[[ 3.78  1.36  2.86]
 [ 4.98 -1.91  4.28]
 [ 3.89 -0.83  6.24]
 [-3.88 -1.24 -2.05]
 [-1.14 -2.20 -0.26]
 [-2.11 -1.72 -2.50]
 [-1.31 -2.73  0.27]
 [-0.24  3.10 -0.63]
 [-0.27 -0.72 -2.42]
 [-1.14  2.08 -2.22]]
->
[[-2.11 -1.72 -2.50]
 [-0.27 -0.72 -2.42]
 [-1.14  2.08 -2.22]
 [-3.88 -1.24 -2.05]
 [-0.24  3.10 -0.63]
 [-1.14 -2.20 -0.26]
 [-1.31 -2.73  0.27]
 [ 3.78  1.36  2.86]
 [ 4.98 -1.91  4.28]
 [ 3.89 -0.83  6.24]]

[[-3.39 -3.14  1.74 -0.10 -1.21 -0.77 -2.24]
 [ 0.93 -0.87  6.40  0.10  0.62  2.70 -1.07]
 [-1.84 -0.40  0.20 -5.04  3.29  0.18 -1.72]
 [-0.79  4.00  1.41  1.39  1.09  0.78 -0.94]
 [ 1.67  2.04 -1.42  1.64  0.60 -2.77  2.58]
 [ 0.74  2.42 -2.75  1.00 -3.48 -1.44 -1.79]
 [-2.31  2.36 -0.77 -2.31  0.47  1.11  1.49]]
->
[[ 0.74  2.42 -2.75  1.00 -3.48 -1.44 -1.79]
 [ 1.67  2.04 -1.42  1.64  0.60 -2.77  2.58]
 [-2.31  2.36 -0.77 -2.31  0.47  1.11  1.49]
 [-1.84 -0.40  0.20 -5.04  3.29  0.18 -1.72]
 [-0.79  4.00  1.41  1.39  1.09  0.78 -0.94]
 [-3.39 -3.14  1.74 -0.10 -1.21 -0.77 -2.24]
 [ 0.93 -0.87  6.40  0.10  0.62  2.70 -1.07]]

[[ 0.76  0.19 -4.85]
 [-0.42 -0.90  7.00]
 [-3.76 -3.82 -1.99]
 [-1.45  0.33 -0.74]
 [-4.39 -2.94 -0.06]]
->
[[ 0.76  0.19 -4.85]
 [-3.76 -3.82 -1.99]
 [-1.45  0.33 -0.74]
 [-4.39 -2.94 -0.06]
 [-0.42 -0.90  7.00]]

[[-0.78  2.56  0.56]
 [ 2.58 -4.88 -5.77]
 [ 1.92  1.17 -2.91]
 [ 0.43 -0.90 -1.55]
 [-3.53  2.16  2.67]
 [-2.70  2.49 -1.82]
 [-4.16 -2.93  5.48]
 [ 3.25 -2.83 -2.98]
 [-6.49  3.76  6.11]
 [ 1.08  1.26 -4.07]
 [-2.74  1.49  1.98]]
->
[[ 2.58 -4.88 -5.77]
 [ 1.08  1.26 -4.07]
 [ 3.25 -2.83 -2.98]
 [ 1.92  1.17 -2.91]
 [-2.70  2.49 -1.82]
 [ 0.43 -0.90 -1.55]
 [-0.78  2.56  0.56]
 [-2.74  1.49  1.98]
 [-3.53  2.16  2.67]
 [-4.16 -2.93  5.48]
 [-6.49  3.76  6.11]]

[[-2.89 -1.72  0.13  0.54  0.14  1.38]
 [ 1.73  1.15 -0.60  0.77  1.13 -0.04]
 [ 3.05  1.11  0.82 -1.68  1.74  1.12]
 [-0.53 -0.61  1.01  0.69  0.49 -2.62]
 [-1.08 -1.62 -6.08  1.70  2.59 -2.89]
 [ 1.41  1.20  0.78  0.95 -2.39 -0.89]]
->
[[-1.08 -1.62 -6.08  1.70  2.59 -2.89]
 [ 1.73  1.15 -0.60  0.77  1.13 -0.04]
 [-2.89 -1.72  0.13  0.54  0.14  1.38]
 [ 1.41  1.20  0.78  0.95 -2.39 -0.89]
 [ 3.05  1.11  0.82 -1.68  1.74  1.12]
 [-0.53 -0.61  1.01  0.69  0.49 -2.62]]

[[-5.04 -0.28 -1.18 -0.88  0.12 -2.91]
 [ 2.94 -6.26 -6.64 -1.85 -2.63  4.94]
 [ 7.03  0.30 -3.94 -1.66  4.69 -4.86]
 [ 6.64 -2.87  5.07 -6.95 -2.43 -0.28]]
->
[[ 2.94 -6.26 -6.64 -1.85 -2.63  4.94]
 [ 7.03  0.30 -3.94 -1.66  4.69 -4.86]
 [-5.04 -0.28 -1.18 -0.88  0.12 -2.91]
 [ 6.64 -2.87  5.07 -6.95 -2.43 -0.28]]
